In the data rows, zero lies at 7.5, halfway between 7 and 8.
Here are some points, one per row:
array([ 9,  7,  6,  9, 10,  8, 10,  5,  8,  7,  5,  6,  8,  7, 10,  6,  6,  7,  7,  7, 11,  7,  8,
        8, 10,  7,  7,  8,  7,  6,  8,  5])
array([ 6,  9,  3,  9, 10,  9,  6,  6,  5, 10,  9,  9,  8,  6,  7,  8,  9,  6,  8,  7, 10, 10,  7,
        8,  8,  7,  7,  5,  7,  7,  9,  5])
array([ 6, 10,  5,  7, 11,  7,  9,  6,  8,  7,  9,  7,  8,  7,  8,  9,  7,  8,  6,  8,  8,  8,  8,
        8, 10,  9,  6,  6,  8,  6,  7,  8])
array([ 6,  9,  5,  8,  9,  8,  9,  6,  8,  7,  8,  8,  7,  6,  6,  7,  9,  8,  7,  6,  8,  8,  9,
        7,  9,  7,  9,  9,  8,  6,  8, 10])
array([ 0,  7,  7,  7,  5,  9,  4, 11,  5,  0,  5,  0,  5,  7,  5,  8, 12,  1,  9,  2, 11,  5,  5,
        8,  8, 10,  9,  5,  6,  9, 11,  8])
array([ 8,  6, 13,  4,  6,  9,  5,  7,  6,  5,  6,  8, 11,  4,  4,  5,  7,  6, 13, 11,  8, 10,  7,
       10, 12, 10,  8, 12,  8,  5,  1,  5])
array([10,  7, 10,  9,  7,  7,  7,  6,  6, 10,  7,  7,  8,  8,  7,  6,  5,  5,  9,  7,  8,  9,  6,
        7,  8,  7,  8, 11,  6,  8,  9,  8])
array([ 5,  2,  7,  5, 13,  4,  6,  6,  7,  2, 13,  9, 11,  0,  6, 10,  6, 10,  4,  5,  7,  4,  8,
       14,  2,  5,  6, 11,  5,  9, 11,  7])
array([11,  9,  6,  6,  5, 10, 12, 12,  6, 10,  9,  5, 14,  6, 12,  4, 12,  3,  3,  3,  4,  6,  7,
       13,  6,  7,  7, 10, 11,  4,  4,  9])
array([ 8,  8,  7,  5,  5,  6,  6,  5,  7,  7,  7,  9,  7,  6,  6, 10,  7,  6,  7,  8,  7,  8,  8,
        6, 11,  8,  6,  8,  8,  7,  8, 10])
array([11,  6, 10,  8, 10, 10,  5,  3,  8,  7,  6,  6, 10,  7,  6,  6,  4,  7,  6,  9,  8,  6,  5,
        6,  5,  9,  5,  2, 15,  8,  9, 10])
array([ 7,  9,  8, 12,  7,  8,  8,  9,  5,  8,  9,  5,  4,  2,  4,  6,  3,  9,  6,  7,  5,  6, 15,
        4,  5, 10, 10, 10, 12,  4,  9,  4])
array([ 9,  5, 10,  8,  6,  4,  8,  6,  7,  9,  6,  6,  8,  8,  7,  8,  8,  6,  9,  7,  8,  8,  8,
        7,  8,  8,  5,  8,  8,  8,  8,  9])
array([12, 12,  9,  8,  1,  7, 10,  7,  6,  1, 14, 11, 10, 11,  7,  9,  7,  6, 14, 10, 13,  0, 13,
        9,  4,  7,  8,  5,  5, 12, 10,  6])
array([ 7, 10,  4,  6,  6,  6,  9,  4,  4,  9,  5,  6, 11,  9,  1, 11, 11, 10,  5, 13,  8,  5,  8,
        4,  7,  8,  9,  9,  5,  6,  7,  9])
array([ 7,  4,  5, 12,  6,  2,  5,  8,  8,  6,  9,  7,  8, 13,  6,  0,  5,  5,  7, 10,  4,  9,  7,
        8,  7,  6,  7,  7,  7,  9,  7,  9])
array([10,  6,  2,  3,  8, 10,  7,  9, 11,  7,  7,  6,  7,  6, 10,  1,  8,  8, 10,  7,  8,  6,  8,
        3,  5,  0, 10,  6,  9,  6,  4,  9])
array([ 6,  7, 10,  6, 10,  8,  3,  3,  6, 13,  8,  5,  2, 10, 10, 12,  4,  4,  6,  9, 10,  7,  9,
       14,  4,  8, 13,  5,  4,  6,  2, 14])
array([ 6,  6,  7,  4,  5,  4,  4,  9,  2,  9, 11,  9,  8,  5, 15,  8,  8, 11, 11, 11,  9,  9,  5,
        5, 10, 12,  6,  8,  9, 11,  8, 10])
array([ 5,  8,  6, 12,  3,  6, 10,  9, 12,  5,  0,  9,  5,  3,  9, 11,  9,  7, 10, 15,  9,  7,  3,
       10,  1,  8,  5, 11,  9,  3,  7, 10])
array([ 8, 11,  9,  5, 11,  9, 11,  8, 11,  9,  5,  5,  8,  8,  7,  6,  7,  9, 12,  6,  1,  2,  3,
        8,  6, 10, 11,  5,  5, 13,  6,  3])
array([ 8,  8,  8,  9,  8,  8, 10,  4, 10,  7,  7,  8,  9,  6,  8,  8,  7,  6,  8,  7,  8, 11,  8,
        8,  9,  9,  8,  6,  7,  7, 11,  9])
array([13,  5,  5,  8,  9, 10, 11, 11,  5,  5,  4,  9,  5,  8, 10,  8,  7, 10,  3,  9,  6,  8,  7,
       10, 10,  9, 12,  7,  7, 10,  8,  6])
array([ 9, 12, 11,  7, 12,  8,  5,  9,  5,  7,  5, 11,  3, 12,  6,  4, 15, 11, 12,  4,  7,  9,  9,
       12,  4,  7,  6, 10, 10,  5, 11,  9])
array([ 8,  8,  5,  4,  2, 15,  1,  7,  8, 10,  7,  7,  6,  6,  6,  6, 12,  7,  6, 13,  7,  8, 12,
        9,  8, 10,  1, 10,  7, 11,  9,  7])
array([ 9,  3, 10,  6,  7,  9, 10, 13, 11, 10,  6,  5, 13,  6,  8,  7, 10, 12,  9,  6,  7, 12, 10,
        5,  7,  8, 13,  1,  5,  6, 13, 12])
array([ 1, 12,  6,  7,  3,  4,  8,  6,  0,  7,  3,  3, 11,  6,  8,  8,  2, 11,  6,  4,  3, 14,  9,
        9,  2,  3,  5,  3,  4, 11,  6,  3])
array([13,  5, 10,  6,  6,  3,  5,  7,  5,  6,  4, 10,  6,  5,  8,  8,  9,  6,  8,  5,  6,  5, 11,
        3,  6,  7,  3,  8,  7,  9,  3,  8])
array([ 8,  7,  8,  9,  0,  3,  5,  4, 13,  9, 10,  4,  3,  5,  6, 10, 11, 13, 10,  6,  8,  7,  4,
       13, 12,  3, 13,  6, 11, 11,  5,  4])
array([ 3,  6,  6,  4,  5, 10,  9, 15, 11, 13,  4,  8,  8, 14,  6, 10,  0,  9,  9,  7, 15,  7,  9,
        8,  6,  7,  3, 15, 11, 15,  8,  8])
array([ 7,  8, 10,  9,  4, 10,  1,  8,  5,  6,  8, 10, 12, 10,  9, 12,  7,  7,  5,  7,  7,  9,  7,
        6,  9,  5, 11, 10, 10,  9,  8,  7])
array([ 3,  7,  5, 10, 10,  5,  5,  8, 11,  2, 10,  7,  8, 13,  6,  3,  6,  7,  6, 11,  2,  8,  7,
        8,  8,  8,  6,  4,  7,  7,  5,  8])
array([ 8, 13,  8, 15,  8,  6,  5, 13, 10, 11,  8,  9,  8,  3,  7,  2,  8,  8,  3,  8, 13,  6,  4,
        7,  6, 10,  8,  5,  5,  9,  3, 10])
array([12,  6,  4,  8,  9, 10, 11, 10,  5,  8,  8,  9,  5,  8,  5,  9,  7,  7,  6,  6,  5,  8,  4,
        8,  9,  7,  9,  8,  7,  8,  8, 10])
array([ 8,  6,  8,  8,  7,  7,  5,  5,  7,  5,  6,  7,  7,  8,  9,  8,  6, 11,  8,  3, 10,  9,  6,
        4,  7,  8,  6, 10,  5,  8,  6,  8])
array([ 9, 11,  9,  8,  8,  5,  7,  6,  9,  9,  6,  7,  6,  9, 10,  9,  6,  5,  7,  7,  4,  5,  7,
        5,  9,  8,  7,  8,  4,  8,  9,  7])
array([13, 11, 12,  3,  5,  6,  6, 10,  9,  4, 14,  3,  5, 10,  6,  8,  7, 11,  3, 10, 12, 12,  1,
        7,  5,  7,  5,  8,  6,  1, 10,  5])
array([ 6, 11,  8,  7, 11,  6,  7,  7,  9,  5,  6,  8,  7,  8, 11,  8,  9,  9,  7,  7,  7,  7, 10,
       10, 11,  8,  7,  8,  9,  5,  8,  6])
array([ 8,  9,  8,  7, 11,  7,  8,  5, 10,  7,  7,  7,  9,  8,  8, 10,  8,  7,  7,  8,  7,  7,  8,
        8, 10,  7,  5,  6,  8,  6,  8,  8])
array([ 7,  9,  7,  9,  8,  8,  9,  5,  8,  9,  9,  6,  8,  7,  6,  8,  7,  6,  9,  6,  7, 10,  8,
        7,  9,  9,  6,  7,  8,  6,  7,  9])
array([ 8,  4,  5,  9, 10, 12,  9,  4, 10, 10,  7,  5,  6, 10,  7,  5, 11,  7,  5,  8,  8,  9, 10,
        8,  5, 10,  5,  9,  4, 10,  8,  4])
array([11,  4,  5,  5, 13,  9,  7, 14,  6,  9,  8,  7,  6,  6,  7, 12,  9,  5,  9,  8,  6,  9,  7,
        5,  9,  4,  7,  3,  8,  6,  6,  3])
array([ 9,  9, 10,  4,  5,  7,  3,  8,  9,  8,  6,  9,  7,  6,  8,  7,  3,  5,  7,  7,  6,  6,  8,
        7, 10,  6,  9, 10,  6,  7, 13,  9])
array([ 8,  8,  7, 11, 10,  6,  8,  7,  8,  8,  8,  5,  9, 10,  7, 11, 10,  8,  6,  5,  7,  6,  9,
        5,  8,  7,  8,  9,  9,  8,  6,  8])
array([ 5,  0,  5,  8,  3, 12,  9, 11, 10, 11,  9, 15,  8, 11,  8,  9,  6, 12,  8,  2,  5,  1,  8,
        9,  8,  9,  9,  1,  6,  0,  6,  5])
array([ 9,  6,  7, 11, 10,  7,  9,  6,  6,  9,  7,  7,  6,  7,  7,  8,  7,  6,  9,  7,  8,  9,  6,
        9,  8,  7,  6,  8,  5,  7,  9,  7])
array([ 7,  9,  7,  9, 10,  8,  9,  7,  9,  7,  9,  7,  8,  8,  9,  9,  8,  8,  7,  6,  7,  9,  8,
        7,  9,  8,  8,  9,  8,  7,  7,  7])
array([ 8,  5,  5,  8, 11, 10,  9,  9,  6,  9, 11,  6,  8,  8, 10,  8,  9,  9,  9,  7,  6,  8,  5,
        6,  7, 10, 11, 10,  7,  7,  6,  8])
array([ 5,  9, 10,  1,  6,  3, 11,  7, 10,  8,  6, 15,  5,  9,  5,  6,  7,  2,  5,  5, 12, 12,  7,
        4,  3, 11, 11,  9, 13, 11,  6,  4])
array([ 6,  8,  8,  7, 10,  5,  9,  8,  8,  6,  7,  8,  9,  8,  5,  6,  8,  8,  7, 11,  7,  7, 10,
        9, 11,  6,  7,  6,  7,  6,  7,  8])
array([ 4,  7, 11,  9,  8,  4,  8,  5,  3, 12,  8,  9,  7,  9,  9,  6,  9,  7,  6,  9,  8,  3,  5,
        6,  7,  7,  8,  9,  9,  6, 13,  3])
array([ 7, 10,  8, 10,  9,  7,  8,  7,  9,  8,  9,  9,  9,  7,  7, 10,  8,  6, 10,  7,  5,  9,  7,
        7,  9,  8,  5,  7,  8,  6,  8,  9])
array([ 1,  6, 15,  9,  8, 14, 15,  7,  6,  6, 12,  8,  2,  4, 10,  7,  9,  7,  4, 11,  9,  6,  6,
        3, 10,  0,  5,  6,  8, 11,  5, 11])
These points spread out most along one direction. Where along it does each point below lie, from 0 to 99? 50 is the average, and the first point above lies past it. One standard deviation of the points above along it is 16.
array([ 3,  6,  6,  4,  5, 10,  9, 15, 11, 13,  4,  8,  8, 14,  6, 10,  0,  9,  9,  7, 15,  7,  9,
        8,  6,  7,  3, 15, 11, 15,  8,  8]) ~ 13
array([10,  6,  2,  3,  8, 10,  7,  9, 11,  7,  7,  6,  7,  6, 10,  1,  8,  8, 10,  7,  8,  6,  8,
        3,  5,  0, 10,  6,  9,  6,  4,  9]) ~ 70
array([ 6, 11,  8,  7, 11,  6,  7,  7,  9,  5,  6,  8,  7,  8, 11,  8,  9,  9,  7,  7,  7,  7, 10,
       10, 11,  8,  7,  8,  9,  5,  8,  6]) ~ 54
array([ 0,  7,  7,  7,  5,  9,  4, 11,  5,  0,  5,  0,  5,  7,  5,  8, 12,  1,  9,  2, 11,  5,  5,
        8,  8, 10,  9,  5,  6,  9, 11,  8]) ~ 39
array([ 8, 11,  9,  5, 11,  9, 11,  8, 11,  9,  5,  5,  8,  8,  7,  6,  7,  9, 12,  6,  1,  2,  3,
        8,  6, 10, 11,  5,  5, 13,  6,  3]) ~ 69
array([13,  5, 10,  6,  6,  3,  5,  7,  5,  6,  4, 10,  6,  5,  8,  8,  9,  6,  8,  5,  6,  5, 11,
        3,  6,  7,  3,  8,  7,  9,  3,  8]) ~ 37
array([ 8,  8,  7, 11, 10,  6,  8,  7,  8,  8,  8,  5,  9, 10,  7, 11, 10,  8,  6,  5,  7,  6,  9,
        5,  8,  7,  8,  9,  9,  8,  6,  8]) ~ 58
array([ 8, 13,  8, 15,  8,  6,  5, 13, 10, 11,  8,  9,  8,  3,  7,  2,  8,  8,  3,  8, 13,  6,  4,
        7,  6, 10,  8,  5,  5,  9,  3, 10]) ~ 53
array([ 1,  6, 15,  9,  8, 14, 15,  7,  6,  6, 12,  8,  2,  4, 10,  7,  9,  7,  4, 11,  9,  6,  6,
        3, 10,  0,  5,  6,  8, 11,  5, 11]) ~ 53
array([ 6,  7, 10,  6, 10,  8,  3,  3,  6, 13,  8,  5,  2, 10, 10, 12,  4,  4,  6,  9, 10,  7,  9,
       14,  4,  8, 13,  5,  4,  6,  2, 14]) ~ 48
array([11,  6, 10,  8, 10, 10,  5,  3,  8,  7,  6,  6, 10,  7,  6,  6,  4,  7,  6,  9,  8,  6,  5,
        6,  5,  9,  5,  2, 15,  8,  9, 10]) ~ 50
array([ 7,  9,  7,  9,  8,  8,  9,  5,  8,  9,  9,  6,  8,  7,  6,  8,  7,  6,  9,  6,  7, 10,  8,
        7,  9,  9,  6,  7,  8,  6,  7,  9]) ~ 53
array([ 7,  9,  8, 12,  7,  8,  8,  9,  5,  8,  9,  5,  4,  2,  4,  6,  3,  9,  6,  7,  5,  6, 15,
        4,  5, 10, 10, 10, 12,  4,  9,  4]) ~ 51
